Here are some points, each followed by its number:
array([ 23.,  12.,  -8., -32.,  44.,  15.,  -3., -36.,  17.,   0.,  -9.,
       -22.,  10.,  -2., -10., -23.,   5.,  -3., -28., -22.,  14.,   5.,
         2., -16.]) 0
array([ 29.,  16., -11., -18.,  34.,   1.,  -9., -39.,  14.,  -2., -10.,
       -33.,  15.,  -9., -10., -33.,   3.,  -8., -29., -18.,  13.,  10.,
         0., -20.]) 1
array([ -8.,  -3.,  17.,  -6.,  64.,  -5.,  20.,  59., -15., -23., -51.,
        -7., -14., -27., -43., -42., -28., -38., -51., -10.,  10.,  20.,
         2.,   5.]) 2
array([ -21.,  -41.,   31.,    7.,   12.,    2.,   60.,  117.,  -27.,
        -36.,  -74.,    4.,   18.,  -52.,  -26.,  -40., -108.,  -98.,
        -72.,  -31.,   -6.,   -2.,    4.,   15.]) 3
array([ 21.,  16., -11., -33.,  37.,  32.,  -3.,  -2.,  14.,   4.,  -9.,
        -9.,   6.,   8.,   9.,  -4.,  13.,  -2., -13., -13.,  18.,  13.,
        -1., -14.]) 4
array([ -4., -35., -13.,  28., -43., -45., -69., -37.,  12.,  15.,  18.,
        13., -25.,  -9., -16.,   5.,  56.,  39.,  28.,  38.,  17.,  -1.,
        -9.,  -5.]) 5
array([ -48.,   33.,    6.,   67., -127.,  -42.,  -15.,  -52.,  -20.,
         27.,   52.,   18.,    9.,   31.,   17.,   20.,   22.,   43.,
         77.,   49.,  -38.,  -25.,  -10.,    0.]) 6
array([ -9., -12.,   1.,   9.,  36.,  -2.,  43.,  57., -18., -50., -54.,
        14.,   3., -14., -26., -25., -31., -40., -45., -18.,  -9.,   9.,
        22.,  23.]) 7
array([ -95.,   16.,    6.,   99., -127., -118.,  -43.,  -18.,   11.,
         28.,   75.,   72.,  -31.,   44.,   19.,   27.,   65.,   45.,
        127.,  124.,  -83.,  -31.,   19.,   20.]) 8
array([  0., -15.,  33.,  16., -17.,   8.,  58.,  37., -46., -27., -42.,
       -44., -31., -35., -28., -34., -70., -75., -63., -15., -26.,   9.,
         9.,  14.]) 9
array([-24.,  10.,   3., -20.,  29.,  -6.,   9.,   3.,  -5., -24., -31.,
        -3.,   3., -13., -28., -37., -22., -27., -18., -19.,  32.,   9.,
         6.,  -5.]) 10
array([ 24.,  18., -14., -38.,  38.,  36.,  -4.,   2.,  16.,  -4.,  -9.,
        -9.,   7.,  10.,  12.,  -2.,  15.,  -1., -13., -22.,  13.,  16.,
         0.,  -3.]) 11
array([ 27.,   7., -18., -37.,  38.,  30.,   2., -20.,  10.,  -4.,  -2.,
         4.,   9.,  15.,   0.,  -3.,   9.,   6., -12., -21.,  23.,   1.,
        -9., -13.]) 12
array([ 15., -11., -22.,  -2.,  41.,  -3., -30., -65.,   7.,  -6.,  10.,
       -18.,   2.,  -5.,  12.,   1.,  15.,  38.,  29.,  -9.,  -1.,   3.,
       -11., -33.]) 13
array([-35., -42.,  16.,  43.,  23.,  15.,  54., 127., -44., -52., -53.,
        27., -14., -27., -30.,   3., -50., -70., -16., -12.,  -3.,  15.,
        17.,  51.]) 14
array([ 33.,  18., -13., -33.,  42.,  19.,  -4., -23.,  14.,   5.,  -9.,
        -9.,  17.,   3.,  -3., -21.,  12.,  -6., -28., -16.,  18.,  10.,
        -4.,  -8.]) 15
array([ 30.,  -6.,  -8., -32.,  51.,   4.,  -9., -47.,  14.,  -1.,  -9.,
       -14.,  19., -15.,  -4., -19.,  -7.,  21., -13., -23.,  22.,  -8.,
        -3., -17.]) 16
array([-49.,  20.,  50.,  32., -47., -12., -27., -23.,  -1.,  38.,  59.,
        32.,  35.,  45.,  22.,  69.,  15.,  58.,  73.,  38., -36., -17.,
       -48.,  12.]) 17
array([ 30.,  17.,  -7., -37.,  36.,  15.,   0., -29.,  14.,   0.,  -5.,
       -17.,  12.,   3.,  -3., -19.,   5.,   0., -23., -23.,  17.,   6.,
         0., -17.]) 18
array([ 12.,  11.,  20.,  13.,  49.,  15.,  10.,  47.,  17.,  12., -23.,
       -21.,  13.,  10.,  12.,   2.,   2.,  34.,  14.,   4.,  21.,   6.,
         8., -27.]) 19
array([ 24.,  10.,  -2., -20.,  35.,  37.,  18.,  51., -13., -24.,  -8.,
       -12.,   7.,   5.,  11.,   8., -12.,   0., -19., -20.,  14.,  -7.,
         7.,  19.]) 20
array([ 23.,   5., -12., -34.,  28.,  40.,  19.,  -7.,   8.,  -6., -14.,
       -10.,  -3., -11., -20., -15.,   7.,  -9.,  -4., -38.,  16.,  21.,
       -17., -19.]) 21
New points follow, each followed by the numbers of its three nearest points above, looking only along the 3 directions in which the numbered points spread most, smallest number first.
array([ -23.,  -85.,   62.,   88.,   54.,  -32.,   88.,  127.,  -92.,
        -52.,  -48.,   21.,  -32.,  -33.,  -24.,   29.,  -96., -113.,
         -7.,   -3.,  -69.,    5.,   36.,  109.]) ~ 3 9 14
array([ 10.,  -2., -20.,  -4.,   2., -20., -47., -15.,  31.,  23.,  30.,
        17.,  20.,  -2.,  27.,  11.,  39.,  34.,  28.,  20.,  20., -13.,
        16., -12.]) ~ 5 12 13
array([ 24.,  25.,  27., -94.,  56.,  19.,  20.,  -4., -17., -24., -16.,
       -56.,  18., -32., -14.,  13.,  53., -11., -26., -25.,  -1., -11.,
        13., -16.]) ~ 11 15 21
array([ 60.,  58.,   6., -90.,  33.,  16.,  -2.,   2.,  22.,  -4.,  38.,
       -40.,  11.,   9.,  14.,  -9.,  -1.,  23.,  -3., -12.,   8.,  -3.,
       -15.,   9.]) ~ 4 11 12
array([-46., -72., -88.,  49., -41., -66., -90., -23., -26.,  26.,  65.,
        48., -79.,  -4.,  14.,  65.,  19.,  15.,  48.,  79., -38., -19.,
       -10.,  57.]) ~ 5 6 17
array([ 16.,  56.,  -8.,   1.,  18.,  14., -18., -52., -12.,  25.,  34.,
        10.,  59.,  15.,  35.,  42.,  21.,  17.,  24.,   1., -11., -26.,
       -29.,  12.]) ~ 12 13 19
array([ 23.,  10.,  -7., -28.,  41.,  12., -12., -48.,   4.,   4., -11.,
       -12.,  13.,  -9., -15., -32.,   9.,   6.,  -8., -18.,  24.,   0.,
         3., -27.]) ~ 0 1 16
array([  1.,  13., -13., -19.,  33.,  15.,  16.,  31.,  -3., -22., -26.,
         7.,   5.,  -7., -12., -35.,  -8., -20., -35., -18.,   9.,  19.,
        14., -19.]) ~ 10 20 21
array([-10.,  21.,  36.,  25., -60., -18., -43., -63., -21.,  16.,  12.,
        -4.,  30.,   6.,  -2., -24.,  23.,  57.,  33.,  12.,  -9., -17.,
       -28., -17.]) ~ 5 6 13
array([ 18.,   7.,  12., -16.,  41.,  29.,  25.,  27.,  -8., -16.,  -3.,
        -8.,   8.,  13.,  12.,  25.,   9.,  -4., -11., -25.,  19.,  -8.,
       -11., -34.]) ~ 11 19 20
array([ 39.,   5.,  11.,  18.,  39., -13., -28., -60.,  -9.,  -3., -16.,
       -24.,  17.,  10.,  -1.,  -8.,  32.,   1.,  19.,   0.,   4., -12.,
       -18., -24.]) ~ 13 16 18
array([ 26.,   1.,  24., -16.,  28.,  33.,  12.,  23.,  17.,  -6., -14.,
        -3.,  23.,  13.,  18.,   0.,   7.,  -3., -12., -11.,  13.,  22.,
         7., -13.]) ~ 11 19 20
array([ -4., -21.,  18.,  14., -47., -33., -57., -40.,  14.,  26.,  16.,
         2., -24., -26.,  -9.,  -8.,  51.,  49.,  36.,  19.,  43., -10.,
         0., -29.]) ~ 5 6 13
array([ 30.,  -6.,  12., -33.,  43.,  10.,  11.,  16.,  27.,  13.,   1.,
       -31.,  22., -12.,  -9., -31.,   7.,  20., -21., -46.,  21.,   8.,
        11.,  19.]) ~ 4 11 21
array([ -95.,  -57.,    9.,   96., -127., -106.,  -35.,  -18.,   26.,
         17.,   67.,   86.,  -44.,    8.,   38.,   50.,   25.,   43.,
        127.,  115., -110.,   -7.,    8.,   10.]) ~ 6 8 17
array([ -1.,  43.,  15.,  -8.,  19.,   8., -23., -32.,  -2.,  44.,  35.,
         6.,  27.,  25.,  54.,  51.,  16.,  33.,  28.,   9.,  19., -36.,
       -37.,  16.]) ~ 12 13 19
array([ 33.,  18.,  47., -42.,  37.,  52.,  11.,  30.,  25.,  23., -34.,
       -18.,  39.,  10.,  12.,   8.,  21.,  -4., -37., -24.,  13.,   1.,
         4., -23.]) ~ 4 11 20
array([-12., -24.,  41.,  27.,  25.,   2.,  68., 101., -41., -43., -31.,
       -45., -13., -26., -26.,   4., -70., -76., -42., -11., -26.,  23.,
        -7.,  34.]) ~ 3 7 14
array([ -9.,  -4.,  -8., -46.,  49., -13., -17.,  40., -39., -22.,  -6.,
        34.,   5.,  -9.,   7., -42.,   5.,  11., -18., -12.,  47., -25.,
       -12., -14.]) ~ 4 10 21
array([ 12.,  19.,   7., -11., -85., -10., -47., -49.,   6.,  49.,  19.,
        19.,  12.,  -9., -12., -24.,  -1.,  38.,   3.,  -7.,  38., -51.,
        12., -14.]) ~ 1 5 13
array([ 23.,  19.,   5.,   4.,  37.,   5.,  11.,  -9.,  -4.,   2.,  -8.,
       -32.,  -4.,   5.,  -3.,  -2.,  12., -15., -33.,  -6.,  -2.,  10.,
        20., -19.]) ~ 4 15 21
